One vector is turned by the same rotation once a tick. Each row is the vector after some number of ticks, and that number follows the row.
The counts run from 0 to 1349.
[ 46 -47  11 -28  -2   7  22 -14  14  60 -12  -5 -33  29  44  20 -21  20
  47  -3  11  42 -22   4  40  21  20 -16 -46  24  13 -21 -10   9  -6  -4
 -56 -32  24 -21  -7 -48   0   3   3  -1  15  21 -33] => 1133
[ 34 -32   0 -22   7  -4  20  12   4  20 -29  -6 -19   3  45  26  -1 -10
  59  18  13   5 -42  27  30   5  -5  -7 -49  21  35  -4 -28  26 -30 -38
 -52 -36  -2  -7   4 -66  17  17  15  -7  12   4  -2] => 0
[ 25 -43  12 -13 -17 -14  29   3  24  28 -26  -9  18   6  28  27   4  -7
  45  28  32  -8 -46  15  22   9 -38 -13 -60  11  32  48  -5  44 -39 -41
 -15 -46 -20   4 -12 -58  10  10  13  -4   7   4   3] => 1024
[ 52 -40  16 -11 -15  19  16 -35   7  22 -17  -2 -26   1  29  25  -3   3
  38  25  21   5 -14  22  28 -19 -12   7 -60  20  14  45  -4  58 -12  10
 -12 -40 -32 -13 -22 -60   8  15 -22  18  32 -12 -22] => 830
[ 29  -7  -4 -24  -1  -9  37 -38 -16  83   5 -47 -26  -3  32   6 -31   9
  35   4  22  10 -30  -1  18   0  -2   5 -29  15  18 -22 -19  -2 -37 -25
 -50 -27  16  -7 -44 -30 -25  -4 -27  14  55  -3 -22] => 1143
[ 42  -9  -1 -18 -20 -22  37  -4  17  53   0 -36 -15   8  33  27  -9   7
  34   1  46 -12 -55  23  19   6 -20  -1 -31  37  13 -17   8  36 -41 -21
 -53 -55   6   0 -14 -32 -26   4 -33  -9  36 -28  12] => 340
[  5 -34   7 -31   0 -35  45 -42  18  64  16 -10 -10  13  39  45 -41  29
  38  18  33  10 -35  -9  13  -5  15  15 -42  26  25  30 -26   0 -23   2
 -33 -29  33  -3 -13 -29  -2  17 -16  12  44  12 -34] => 574
[ 42 -41  27   8 -34 -16  29  19  24  16 -10  18  -2   2  39  34   6  13
  49   8  40   6 -37  20  27  17 -16  -7 -48  34  33  13  -4  57 -33 -26
 -38 -66 -21  -9  -2 -37  11  10  -4  -4  15 -25   8] => 245
[ 35 -41  42  -3 -31 -36  39 -23  18  49  18  -2 -11  15   8  26 -26  55
  25  -2  37   8 -26   6  13  12  23  21 -49  43  22   2 -12  15 -33  13
 -28 -51  -4  -7  -4 -17  10   4 -36  -1  38 -36  -9] => 655
[ 33 -23  13   6 -27 -11  39 -16  -1  30   3 -10 -18 -14  18  28  -3   2
  29  19  37 -20 -36  30  15   4 -28  11 -51  23  19  41  -6  50 -33 -14
 -22 -47 -29  11 -43 -34  -6   6 -24  12  44 -35   2] => 837
[ 18 -37  -4  -9  -2  -5  18 -30   3  56  -5   4  15  18  27  38 -20 -10
  40  10  15  18 -25   5  32 -18 -17  -5 -58   4  30  57  21  46 -28 -16
 -20 -11  18  -2 -35 -76   5  10  14  17  15   7 -19] => 1017
[ 43 -13  12  -2 -16  -6  35 -11 -10  60  17 -45 -29  -1   1 -10 -14  22
  27 -14  -3   3 -26  24  21  25   0   4 -49  20  27 -21  13  17 -44 -26
 -54 -39  -7   9 -52 -54 -14 -16 -27  -1  20 -44   9] => 445
[ 41 -28  -1 -25   3   4  48 -16 -12  67  11 -21 -50  -5  33   9 -32  12
  45  -9  -1  19 -26  12  20  17  13 -10 -40  21  12 -17 -20  -8 -10 -10
 -71 -39   6  12 -38 -33 -26  -2 -16   8  31   7 -37] => 192
[ 19 -21  23  15 -27 -33  24  -1  24  65   8 -12  31  14  32  43   4  20
  21   3  42  11 -54   6  28  10 -15  -2 -34  22  40   2  18  42 -41 -28
 -36 -36  20  -4  -5 -25   7 -11 -11  -8  24 -33   7] => 163
[ 17 -49  19  -8  11 -13  35 -22 -12  34  -2   7 -10   1  20  30 -28   4
  41  30 -14  -3 -41  23  17  -2   4   7 -72   4  46  48 -26   4 -17   0
 -33 -11 -11  14 -21 -58  31  16  14   2  46   2 -27] => 138
[ 26 -49  13 -29   1 -10  29  -1  27  17 -26  -9  -8  33  20  29 -11  15
  47  20   7   9 -47  29  35   2   1  -5 -67  27  41  28 -12  17 -19  -6
 -42 -31   2   5   9 -66  33  14   9 -24  13   4  -6] => 72
[ 22 -53   3 -34  -3 -20  45 -11  11   6 -15   6 -17   4  14  20 -19   7
  64   4   9  -4 -18  33   6  14   0   3 -72  23  18  55  -2  19 -25 -15
 -26 -49 -15   4 -17 -71   3  19   7  -7   3   0  -2] => 1101
[ 43 -40  -3 -48  -8  17  17 -29  19  58 -30 -55 -29  22  14   5  -8  25
  39   6  12  21 -15  12  26  19 -11 -17 -60   2   8  15 -10  25 -26 -20
 -16 -32   6 -13 -33 -70  -6   0 -15   0   3   3 -29] => 354
[ 19 -32  17  -3 -28 -36  57   3  11  53  12 -37  -2   4   1  12  -9  33
  24 -12  13  -6 -38  30   3  38 -13  -5 -67  16  24  16  -9   8 -30 -32
 -52 -40   2  10 -35 -29  -7 -13 -23 -16   6 -38   5] => 688
[ 35 -21  31  11 -15   0  39 -17 -23  63  21  10 -15 -13  46  25 -25  -6
  34  15  24  26 -36  -2  27   5  11   6 -39  19  32 -24 -25  21 -23 -17
 -57 -34  -8   0 -30  -4  -6   2   2  13  60   1 -25] => 894
[ 28 -38   2  -5  -3   3  11  -5  -1  31 -12  -3  -7  13  31  11   3   1
  56   5   2  20  -8  15  28  12 -16  -5 -66  -4  33  26   5  43 -39 -37
 -32 -30   8 -22 -28 -97  24   2  11  -2  -8  -8 -10] => 863
[ 44 -38  23 -24   1   9  -7 -30  14  47 -26 -40   4  13  39   9 -10   8
  36  33  19  28 -35  -5  41  -7   7   1 -54   6  45  -7 -19  25 -44 -19
 -14 -27  -8 -24  -8 -60  19  -4   2  -2  34   9  -9] => 885
[ 26 -71  31 -24 -12 -21  50 -37   8  31  -8 -22  -3   3  -3  18 -18  34
  29  24  14  -2 -14  19  -3  19   5  -1 -74  13  25  62 -28   6 -30  -8
  -1 -45 -30   3 -30 -33   7   2 -13   2  27  -8 -15] => 1085
[ 38 -36  16  -3   5  16  23 -36 -27  38  -6 -24 -21  -6  22   3 -27  -1
  44  24 -14  13 -15  12  25 -16  -2  19 -65   4  47  31 -18  26 -34 -18
 -24 -11 -18  -6 -38 -83  13   5   9  16  38  -3  -8] => 293
[ 38 -25  28  -3 -12   3  28 -27   0  62  23   2 -22   8  30  34 -32  15
  22  11   7  17 -44  14  41 -14  14   7 -44  32  35  15   3  23   3  25
 -55 -20   3  15 -12 -28   1   5 -17  11  60 -24 -25] => 828
[ 12 -44   9 -29   3 -31  37 -18  11  -1 -14  -2 -15  10  17  19 -24  27
  61  14  23 -13 -12  26   7  -1  -3  22 -64  30  31  41 -17  20 -41 -14
 -17 -52 -17  -9  -8 -73  19  22 -17  -2  15 -12   2] => 233
[ 59 -36  20 -24 -20  22   1 -26  12  39 -32 -36 -17   4  41  12  -3  13
  34  32  25  27 -18  -1  37   4  -5  -8 -48   4  26  -2 -20  48 -43 -20
  -2 -45 -26 -29 -20 -46  11  -2  -1  12  29   8 -17] => 1057
[ 15 -35 -22 -38  12 -24  35 -21  21  49  -9  -7   0  16  52  34 -19   7
  63   9  42  16 -25   3  10   8  -7  -2 -38  17  10  25  -6  22 -28 -24
 -32 -43  32 -15  -6 -49 -19  15   6   9  14  27 -25] => 248
[ 42  -7  16   2 -23  -4  38 -29 -13  59  13  -1 -16 -13  27  31 -30 -12
  27  17  37  -9 -36  19  16 -16  -8   8 -29  32  26  12  14  43 -29 -12
 -36 -47 -26  12 -40 -19 -31   4 -32  17  58 -24   0] => 910
[  5 -41  29  20 -34 -41  46   8  11  41  15  21  31   4  22  38   2  26
  39   1  40   7 -24   0   1  32 -10   1 -50  18  36  15  -4  39 -44 -35
 -33 -50   7 -14 -15 -23   2  -7   1  -2  14 -20  -9] => 157
[ 19 -25 -15 -22   6 -22  39 -20 -13  63  12 -12  -5  16  30  10 -26   2
  54 -14  -3  18  -2   4  12  14   4   3 -49  -2  25  -2  16   8 -33 -40
 -51 -31  38 -10 -37 -75 -25   7   8  -2   5   8 -10] => 784
[ 44 -35  24  -6 -30  -6  59 -12   2  70  24  -5 -32 -14  22  16 -20  18
  29 -13  20  20 -17   2  11  44  11 -18 -45  21   6 -21  -2   7 -17 -24
 -59 -54  -5  -2 -41  -7 -27 -15 -19  -2  25  -2 -27] => 191
[ 52 -14  -4 -26   8  31  14 -20  -5  61 -17 -28 -36   2  49  11 -24 -20
  41  12   8  22 -37  10  47  -9  -8 -15 -36  17  19 -14  -4  33 -22 -17
 -53 -26   6  -6 -32 -49 -15   4  -1  12  32   5 -20] => 187
